Each row in the table below has a label, given by one hidden rule.
[ -51   20   92  -50  -22  -11  -95    7  -83   -6  -37   21  -58  -12
  -38 -127    3   34   17  -53  -17   41   51  -37  -97   31   45   -4
   89  -27   -5 -127  -91  -36 -118  -30   27    1   78   41  -50   76
  -70  -10 -127  -46    2   67] Q212
[  19    0  -31  -12    8  -25   98  -42  -36   33   55  -63   10  -22
   29   41  -18  -17  -15  -28   33  -24  -89   20   82   -4  -50   37
  -21   -6    9   -2   43   15   12  -33  -26   -2  -33 -104  -32  -21
  -29   11   28   17   28   24] Q594
[  5  -2 -10  17   2  14   0   5 -32 -25 -14  17   2  14 -16 109 -50  36
  -4  15 -22  -1  -2 -17  -4 -10  -5  19 -14  17   3  42  38  -9 -25  72
  40  20  -9  13 -80  25  -4 -37 -26  11 -29  -1] Q594
[  29  -83  -95   62   21  104  -43   59   76   -5   -3   19   24   18
   25   69    8  -30   -1   59   -4  -88   -5   30   -2   -3  -23  -60
 -101   31   16   50  -24   26  116    4 -112   12  -38   33  -58  -23
   24   -2  -65   12  -80   65] Q251
[ 37  72  43   6  -2 -35  58   1 -70 -18  63 -69  34   8 -17 -25 -66  -5
 -34  -9  -9 122   0 -19  83 -45   9  80 127 -47 -21 -43 116  16 -23 -25
 -11 -44 -65 -14 121 -18  24 -25  46  14  74 -70] Q434
[  23    1   33   52    7   30  -31  114   69  -24   22   18   11   37
   28  109 -122  -16  -11   32  -16   31  -54    3   22   -4    2 -100
    5   26  -14   54   -4   18   22   73   -2   -1   -2  103  -16   38
   31  -64  127   34  -58   -8] Q594
[  37   22   56   -6   10  -29  -26   26   -7  -58    8   -9  -10    2
   -6   11  -94   -8  -21   11   -7   90  -95   -2   40  -11    6   24
   99   36  -86   -9  107    1  -43   17   67  -24  -38  -71   28   62
  -40  -86  113   10   70 -121] Q434
[ -8   2 -43 -11 -27   6  14 -34   8  46  17  18  -6 -23 -27 -25  27   8
  11 -31 -13 -45  99  -6 -70  35 -12  55 -14 -31  19 -32 -51  -4 -21   1
 -25  15  51  36 -15 -23   0  -8 -69  -7 -16  39] Q786
[ -10   -2  -20  -92   -5   21    4  -75  -36   26   -3    7  -18  -33
  -13  -88   22   10   31  -25   -2  -94  112  -25  -42   28   28   17
 -122  -88   40  -85  -43   -2  -42  -43  -45   17  -23  -21   41  -14
   11   62  -19   -8    5   20] Q918
[-21 -22  39 -55  -8  -1   0   6 -20 -33 -20 -23  -5  20   5   4  -2   8
   7 -12  36  36  29  12 -28  12  -9 -11 -30  19   6 -19  29 -21 -37  17
  42   9  15  45  -5 -27  47  -9 -65   7 -32 -47] Q786
[   6  -50  -24  -35  -10   35   18  -16   25   27  -21   42   -7  -12
   15  -70   89    8   29  -18    4  -53   51   12   92   29   16   21
  -80  -23   57  -30  -82    3  -27  -12 -127   27  -40   85  -48  -23
    3   39 -127  -26  -25   86] Q251
[ -16   -3  -16    9  -24   -3  -55   37   18  -11  -70   45  -27   -6
  -10  -83  -35   52    8  -55  -41   -6   15   -3 -127   33   46  -42
  -80  -14  -23  -44  -25  -35  -87   45   51  -10   28   -2   46   47
 -105   46  -84   -8  -18   48] Q786
[-33 -41 -17   3   7 -23  10 -27   0  -1  32  -3 -17  -9 -28   0   8   4
  16 -42 -13  37  66 -10 -41  16  52 -21  44 -19  -1 -26 -50   0 -64  27
  27  11  63  29  -4  16 -21   7 -76 -17  11  -3] Q786
[  15  -32  -82   74  -15   56  -48   19   24  -16  -41    0  -24   18
   24   57  -80    0   20   44  -25    3    9    8  -72   37  -14  -67
 -127   52   12  -64  -47  -32   22   75   31  -14   56   35  -62   45
  -26  -24  -95    6  -46  103] Q918
[  2  18  53  20  10 -38 -45  29 -17 -19  -8  38 -20   1 -20 -28 -32   6
 -14  19 -19  63 -49 -26 -69  -1  22  62  -3   8 -17 -91 -71 -29 -34 -30
  49 -16 -36  64  15  30 -91 -56   8  -8 -69 -56] Q212
[   2  -51  -73   51    3   22  -32   69   44  -31  -41   47  -31    1
   15   44  -17  -15    9   36  -45  -45    6   25    1   24  -22 -105
   -1   69   -4  -35  -39    8   50   25  -51   13   19  127 -117    6
  -25    4  -47   15 -127    1] Q434
[ -9   6  14   2   3 -18 -47  24 -73 -13 -26  -9 -34 -13 -38 -62 -50  40
 -26  35 -31  15  71   1 -74  11  14 -68  37  24 -61   3 -67 -24 -30  22
  59  -9  80 -19   2  38  -5 -24 -22  -4 -40  32] Q786
[ -7 -28  29  -1  -4  -4  34  10 -41  29   3   5  -4 -16  -2 -12 -25   0
   1  -7  17 -76  52 -16 -55   0  13  56 -24 -49  30 -16 -28  13 -44   2
 -36   6  21 -86   2  -7  15  32  40 -12  81  42] Q786
[  23    5  -31  -27   16  -27   10  -14  -19   -1   35  -80   39  -16
   10  127  -55   -3  -29  -27   17   43  -59    5  127    1  -34   24
  -11   -2  -39   52   28   13  -39   24  -30  -36  -98 -115    9  -18
  -57  -77   75   15    4  -68] Q594
[-20 -35 -46  10 -25  24  -5  32  51 -12 -65  34 -32  -5  31 -35  28  -1
  22  21 -16 -68  52   8 -49  17  20 -37 -62  30  -7 -82 -38 -14 -21  43
 -48  32  18  63 -96  24 -73  -7  32  17 -68  82] Q918
[-20   8  19 -33   9 -18  24 -26  15  11  16 -76   4  12  -2   5 -18   9
 -24  19  30 -22  -9  -4  30  -1 -41  59  73 -35  34 -10  89   8  12 -46
  -7 -16 -38 -58  45 -18  30  43 123  10 118 -55] Q434
[  22   45   72   17   28    0    3  -20  -54    6   44  -83    4    1
   10   73   -5   -2   -5  -11   18   29  -32   -4   17  -30   -3   49
   31  -33    8    3   80    5   35  -36    3  -16  -12 -127  115  -13
   39   11  -16  -19  124  -99] Q434
[  11   17  -16   60   22  -36    4    7  -11  -38   37  -59   21   15
   -1   68  -72   -7  -43   19    5   69  -11    3   21  -45  -15   59
   91   33  -66    8   13  -10   -2   28   70  -28  -40 -102   -3    2
   26  -58  127   12   23  -40] Q434
[ -7  -3 -58 -33  -2   1  15   4  -3  22  -2   1  41  -5  -9  37 -48  -8
  -9  21  41   8   0  -4  27   0 -20  48 -11  16  37  17  47  23  32 -49
  33   3 -80 -51  -3 -34  77  25 127   6  40 -29] Q594
[ -40  -14  -45    9  -20   23  -30   30   60   22  -25  -17   -7   -2
  -31 -114   36   -5   32   12  -22  -24   67   14   12   25   -5  -49
  -39   56   22    9  -77   -3  -24   29 -126   20   11   30  -83   -1
  -34   24  -29    9  -81   88] Q918
[-15   6  48 -43   0 -35  53  -4 -31  17  16  -3  13  -3  -8 -18  87  -7
  -8 -17  18   2 101  10  10  12  26  36   3 -22  17 -23  -1  27 -57 -56
 -34  -9  30  -4  33  14  41   3  58 -13  75  10] Q918
[   3   11  -49    4   14   54   16   39   57    8    2   18    9   19
   28   92   -2  -16    1    6   16  -87   39    4   10    5  -13  -85
 -127   29    1   39  -31   35   36   19 -121    5  -74  101  -43  -27
   16   43  -26   22   -7   -2] Q918
[-19  74   0   3   3  -8  10 -61 -59 -15  37   8  -3  -5   6  -7 -39  13
 -22  15  10 -11  35  -6  78 -17  21   8 -29 -12 -13  19 -28  -5  13 -52
  -1   6   7  51  54  -2   9 -44 -57  -5  70  -5] Q251
[  6   1 -66   7  11   3  79 -37  33  48  25 -37   9   1  16  87  72 -30
   4 -31  29 -71  -5   8 127   7 -35 113 -55  -1  55  19 -21  39  77 -33
  13  18 -47  10  53 -31  72  37 101   4  21 -32] Q251
[  0 -50 -11  38  -9  26 -22  37  21 -23 -37  33 -29  15 -22 -56 -13  19
  13   9 -10  17 -38  13 -59  13  25 -52 -88  51  12  32 -39   0   6  79
 -11   1   0 127 -62   6   8  -2  29  13  -3  26] Q918
[ -14   49   73   -7   23  -40   60  -78  -21   29   59  -46   35  -28
   -3   49   -7   -8  -15  -45   30  -10  -60   -4   68  -62  -14   83
   74   16   14   37   64   24   28  -65   57   -6 -124  -48   73  -37
  -10    5   24   -1   72  -78] Q434
[  9  29   9   8   6  16 -27  -8 -17  12   6 -55  -4  -5 -29 -37  57  -4
   3 -35  11  11 -18  -4  54  10   6 -38  14  -3  -4  22 -39  24  37   0
   5   3   0 121 -40 -19  21  -4 -10  -5  -1  52] Q594
[ -15   79   60  -11   15  -51  105  -69  -15   20   62  -25    4  -18
   -8   37   -3    4  -21    3   28   -6  -88   -3    7  -21   -3   85
  127  -38  -11   49   41   28   28  -83   19  -24 -127 -127  101  -49
   -6  -57   89   16  127  -14] Q434
[   2   10   23  -39   -7  -42   45  -68  -16   17   23   17   19  -13
    0  -38   19    7  -21  -48   19   15  -51   -1   55   -5   22   55
   -8  -23   20  -10  -21    6   -5  -79    5    5  -24 -127  111  -16
   45   40   11   -4   92   60] Q594
[ -29  -42   29    9  -22   21  -28   44   16   32  -23   11    1    9
  -15  -42  -12    7   32    6  -30  -55  102    4 -121   25   34  -10
  -34  -30   17  -15  -30    5  -34   55   -6   25  102   92  -29   12
  -54    3 -127  -12  -69   79] Q786
[ -21   -4  -28   -7    9    2  -48   -2  -27  -35  -36   -4  -19    9
   -9  -32  -39   27   15   -2  -14   -2  -87   11  -40    6  -15  -17
   32   26  -19  -33 -114  -22  -25    1   69   -8   41   72  -22   39
  -80    0   61    3   -7  -13] Q434
[ -53  -46   12  -49  -54   10  -62   22    4   36  -71  111  -14  -10
  -15  -84   85   37   28    4  -17   15   58  -15  -58   42   50  -66
 -125   -4  -29  -73 -124  -22  -42   58   28   11   96  124  -65    4
 -127  127  -80  -24  -52   39] Q918
[-33 -22 -27  14  -5  14 -19 -21  43  11 -62  55  15   5  15  41  32  -2
  30   5  -1 -25 -10   4  -9  47  16   0 -40  41  -4 -14 -77  -8  37  -7
 -84  24  17 -14 -16  30   1  36  39  -1 -48  41] Q251
[-29  26 -44 -38  -5  46 -21  18  32 -12  10  66 -28 -15  -9 -31 -40  13
  -1   4 -28  30  73  -4 -98 -10  19  24 -30  13 -10 -28  26 -23 -19  33
  36  22  64  77  -5  21 -29  88 -45  -8 -13  17] Q786
[ 14  36 -22  16 -12 -60  -1   3 -87 -25  20  17  -5   1  -1 -19 -66  11
 -10 -43   4  30   5 -11 -22   4  16 124 122   6  -3  -2  86  -6  16 -60
  88  -9 -47 -92  28   6 -36 -49 -94   6  66 -84] Q212
[  -5  -47  -75  -11    2   67   -6  -17   57   38  -25   90    3   -6
   15   -2  127   20   21  -32   -7  -76   94   30  -10   28  -15   23
 -104   -3    5   -9  -27   16   14   -2 -127   32   33  127  -14  -79
   24  116   -2   -2  -43  120] Q918
[-12   6  68 -56  -2 -45  13 -81   6  19  33 -47 -17 -28   1  -7  51  23
  -4 -23  25 -40   3 -14 -24 -20   0  22  81 -20  58   1  65 -18   5 -50
 -49   2   2 -39  11 -56 -18  22  23 -23  74  -4] Q212
[  11  -40  -19   -1   -1   55  -37    6   44  -27  -37   46    2   12
  -25  -70  -91  -17   28   17  -28  -50   41   -6  -17   -3    3   37
  -18   40  -14  -22    3    3    1   56   21  -18   40  118  -96   16
   29   33  -71    4 -113   29] Q786
[  -3  -25   83   20  -17   24   22   -3  -40   -3  -14   24  -21   21
  -17   -4    5   39   17    5  -26   32    9  -17  -24   32   -2  -60
   20    3  -43 -122   21  -23  -46   -1   48   -1  123  -30  -30   20
  -97  -47  -57  -37    4   21] Q212
[ -31  -41 -113  -21  -15   89   74  -40   54   14   -8    0   11  -11
   19   21  127  -19    5   11   29 -112   40   19  -33   32  -45  -59
  -20  -32   39    6  -35   21   31   10  -95   23  -24   42   -3  -50
   92   33  -19    7  -65   64] Q786
[  2  27   6 -46   3 -14  17  -6 -31  15   1  12 -17   3 -12  -6  -1   4
  -2  -8   4 -14  15 -26  13  -3  19 -67 127  11  16 -17   9  -6  21  -4
  18 -21  23  21  21   6  83  51 -16 -24 -36  19] Q434
[ -44   15   29  -31  -28  -18  -23  -24  -43   -5   17   56  -34   -5
    2 -114   19   18   15  -26   -5   41   71  -10  -65   44   57  -12
  -43  -79  -22  -45    3  -18  -47  -14   63   20   89  -68   -6   -3
 -106   43  -60   -4   -4   -9] Q786
[  -4  -41   11   45   -5    0  -63   27  -21  -36  -33   36  -15   31
   -4  -86  -92  -10   31   23  -60   45    2   -7  -86   34   34 -127
  -88   59  -73  -16  -27  -34    3   85   26   10   97  127  -73   60
  -69  -38  -21   -6  -64   24] Q786
[  73   70   30    1   47  -62   43   -9  -89  -24   98 -127   46   16
   41   76 -103  -39  -56   19    9   20 -127   25   93  -58  -60   75
  127   24  -30  127  127   22   21  -20   99  -37 -127 -127  100  -11
  127 -127  127   36  127 -127] Q434
[   9   -7  -28  -12   10   22   39   -8    4    1  -10  -39  -18   -7
   20   -5    0  -11   10    6   -6    2   21   27   27  -17  -20   51
 -101   36   -6  -13   -1   31    7   16  -68   22   56  -12   31  -34
   63  -19  -27  -11  -66   14] Q251
[  -8  -59   47   17   -7   36  -88   27   43  -10  -45  127  -43   23
  -22  -88   29   30   32   55  -23    1   53   12 -124   17   52  -48
  -88   30    3  -85  -42  -17  -60   37   36   12   26   53  -61   12
 -127  -48  -73   14 -127   67] Q786
[ 21   6  69 -24  -4 -32  -3   2 -32  -5   3  -1  -3  -9 -23 -15  -8  32
  -9 -55  10  -6 -27   7  36 -10  18  52 102 -40  13 -35  29   6  16  15
  13 -11 -70  24  83 -14 -32   4 -68 -10  40 -61] Q434
[ 22 -13 -20  41  13  -2 -21  49  64  -3  13 -56  16   3  25 103 -34 -17
   2  36  17  56 -40  15  13  -3 -36 -35 -42  78  32  58  60  18  45  32
  56 -17  15  48 -10   8  12 -46 124   6 -64  24] Q594
[ -17   27  -85  -46   15    5   53  -61  -26   26   41  -53   18  -13
   10  -18  -60  -27   -9  -12   39  -23  -50   21  127  -31  -23   26
   74  -63   57   50   36   34   37  -74  -80    2   31 -125   50  -46
   -9   43   88    4   64  -79] Q594
[  15   59  -25   41   21  -35   54    8   17   23   98  -58   46  -15
   47  127  -47  -33  -19   11   41  -63 -100   38  109  -26  -59  -10
   19  -16   48   68  100   51   41  -31 -107    0 -101  -28   18  -24
   59  -37  122   14   61  -39] Q594
[ 11 -24 -47  28   8  39   6   2  52   4 -36  33   1  27  10  14  36 -20
   9  19 -27  -1  24   4  18  48 -12   3 -57  27  47 -13 -80 -24  20  21
 -94  17 -65  89 -24  33 -24 -17 -23  22 -63  51] Q918
[  3  43   5   9   6 -18  43  -6  45  -2  33   1  38 -11  32  36  32 -21
  -9  13  40 -11 -57 -11 127 -22 -50  45 -44 -21  19  31  44  28  67 -30
 -21  -9 -78   0  45 -16 127 -50  91  18  16 -14] Q594
The hidden rule looks at only part of the columns. Which column or columns, counting from 0, in order?
22 24 28
Which label does each new row get?
[  -1  -61  -73   37  -38   98  -95   27   47  -15  -60   52  -35   45
   19   -7    1   -2   21   17  -53  -37   38  -13  -41   32   40 -100
 -116   89    8  -19  -52  -29   -6   32   -1   22   53  127 -112   15
  -66   -5 -127    3 -100   42] >> Q918
[   4   32    5   21   32  -31  -18   67  -59  -30   28  -46   53   32
   -7    1  -72  -13  -14   16  -15   -4 -101   10    8  -24  -22   14
  -52   30  -30   90  127   -2   22    4   42  -19  -25 -127   39   18
   62 -100  127   21    3 -127] >> Q594
[  -2   40   19   32  -17  -13    0   62   18   -7  -27   27  -28    2
  -13  -31   24   36   25   33  -14   69   -9  -12 -121    8   23  -42
   31   -2  -17   11  -49  -20  -28   62    8   12   57   13  -30   58
  -83  -59  -75   -4  -83  -32] >> Q212
[  12   18  118   11   -3  -72  -21   -8 -104  -31   13   48  -28   -4
  -38 -127  -31   47  -13  -16  -30   51   32  -28  -91   -2   52   47
  115    7  -45  -63  -61  -44  -56  -25  127    0  115  -95   37   32
  -96   -4  -18  -21  -48  -71] >> Q212
[ -31  -78  -64   26  -11   31   50   52   29    8  -52   56    8  -23
   15  -95   83  -27   37   10  -15  -28  105    1   14   42  -26  -29
 -127    5   46  -16  -36   -5   76   24  -43   33   66   81  -42  -20
  -12   56  -41    9  -26  111] >> Q918
[ -16   -5   14  -53    4  -55   54  -10   -2    1   29  -32  -29   -3
  -25  -36   89   -2   10  -38   32  -72   35  -12  -48    1   -3   59
   -2  -32   -9  -81  -51   10   31   22   -6   -6   36  -31   72    0
   -6   79 -104  -24   71   45] >> Q786
[ 49 -21 -35   8   9  47  12  27  71  23 -26 -55  17 -13  50 107  16 -42
  18   2   2 -29 -71  32  71 -19 -28   0 -65  21  19 109  47  16  76   5
 -91  11   3   4 -27 -38  75  30  74  20   9 -20] >> Q594
[ -38   55   99  -50  -13  -43   13  -27  -16  -14    7    7  -10  -27
   -9  -57   61   23   -2  -48  -29    7   32  -35 -127    6   30   60
  -18  -62   19  -62  -80   -8  -55  -24   19   -6   59 -106  -57   30
  -42  105 -127  -34  -68  -12] >> Q786
[ -22  -86  -92   18    5   78  -16  -39  127   27  -32   53   20   20
   47   53   77  -32   30   31   -5  -87   70   40  -27   28  -28  -57
 -127   44   37   30   28   35  118   64  -99   38    8  127 -100  -13
  -15   73    9   -1  -22  106] >> Q918
[  25  -84 -112   57    9   85   33   23   93   15    1  -49   25   26
   67  105   18  -67    2   57   17  -60 -117   49  106   14  -58 -100
  -83   39   39   77   31   52   91   24  -22   21 -102  127    3  -18
   77  -47  113   20 -115   25] >> Q594
[  12   91   77   -4   12  -59  -39    5  -16  -49    1  -24   -2   17
  -44  -54   22   14  -16  -14  -37   53  -13  -31   81  -35   42   32
  127  -27  -34   41   66  -25  -75    2   89  -45    7 -126   47   52
 -103 -115  -21   13   97  -91] >> Q434
[  3  34  22  30  20  28  68 -13 -78  38  39 -77  15 -30   3 101  42   9
 -11 -38  33  12 -20   2  87  -1 -28   6  22 -16  13 -10 105  20 -24 -79
 -27  -5 -56  -7  58 -34  48  56  63  -3  93 -27] >> Q594
[   3   63   15    0   32  -29   40    6  -33   -3   78  -39   14   10
   23  -34  -37    3  -10   14   23   23  -10  -13   75  -23   -3   48
  125  -31  -21  -13   50  -16  -11  -39   26  -25 -120 -110   68  -42
   11  -25  117   -6   91  -88] >> Q434
[ 10  10 -14  12 -12  -9  50 -32  19  13   4 -25  36  11  27  43  32  -4
   9  -4  -8 -46 -11  11   0 -38  -7 -13 -83   1  15 -36  33   6  -1  -7
 -27  -6  36  49 -18 -38  34  11 -37  -7 -35  -5] >> Q251
[-18  21  20  16 -37  12 -57  -9 -41   1  -4   0 -16   9 -36 -30  53   2
  12  -7 -12  34  61 -11 -90   0  50  -5 -44   8 -20 -37 -51 -28  -4 -10
 -18 -11 -15  64  11  45 -30  26 -92 -10   2  44] >> Q786
[  23   49   73    4   14  -37   32   -3  -59    1   39  -61   26   26
  -17  -32 -124  -12  -49   -8   13    7  -98  -15   36  -21  -11   70
  127  -45  -46   45   28    0    7  -58   27  -10 -127 -127   34   10
   98  -11  127    1   51  -62] >> Q434
[ 27  -1  25  75  17  -2 -62  75   8 -40  -7  19  -2  26   0  54 -79 -29
   7  34   2  70 -43   7  48 -22 -46 -49  21  71 -21  42   6 -12  15  16
  76 -17 -70 -14   5  10 -46 -61  16  24 -28  23] >> Q594
[  29   27  -64  -54   27   61   87  -47   47   33   40 -104   38   -1
   51  123   73  -57   -5   14   50  -26  -72   47  127  -26  -46   64
  -10  -50   71  118   26   39   95   34  -85   39 -106  -64   30 -111
  127   46  127    1   16   22] >> Q594
[ 14  63  17  -3  -3 -40   5  35 -71  -3  37 -25  -1  -4 -20  -3  37  19
 -20  24   2  26 -85  -5  -4 -37  11  67  82 -16 -30  37   9  -1 -46   4
 127 -16 -27 -81  30  43 -41 -15  44 -14  61 -52] >> Q434
[ 21 -27  14   6   2   8   3 -60  15  19 -31  61   4  -2  21 -35  -4 -15
   9  42   1  -8 -41  20  26  -1 -10 -99  62 -53  13  40  68   4  -5  12
  25 -12 -22  41   8  11  13  14  70   2 -20  58] >> Q434
[  -7  -58  -72  -27  -11   15   32  -23   36   63  -11    7   11  -18
    0  -38  119  -31   19  -10   11  -35   73   23   -4   19  -42  -38
 -127  -36   79  -29  -65   15  -27  -46  -92   12  -39  -59  -15  -41
   86  103  -60  -18  -15   31] >> Q918
[  33   -4  -21   31   22   -3  -17    1    3    3  -37  -17  -12   30
   12   67 -110   -4  -42   31  -20   44  -69   -3   99   -5   -3  -55
  -16   36  -27   56  107    9    6   38   44   -5 -120   54  -55  -12
   52  -36  112   16  -60    8] >> Q594
[  24   36    2   37   30  -35   24   -5  -24    5   16  -25   22  -14
   24  -31  -29    3  -35  -11    7   78   14   -5   38  -60   16  -15
  127   -3  -14   44  121   12   41  -38   58  -16  -54 -127   48  -14
   87  -61   32   10   13  -44] >> Q434
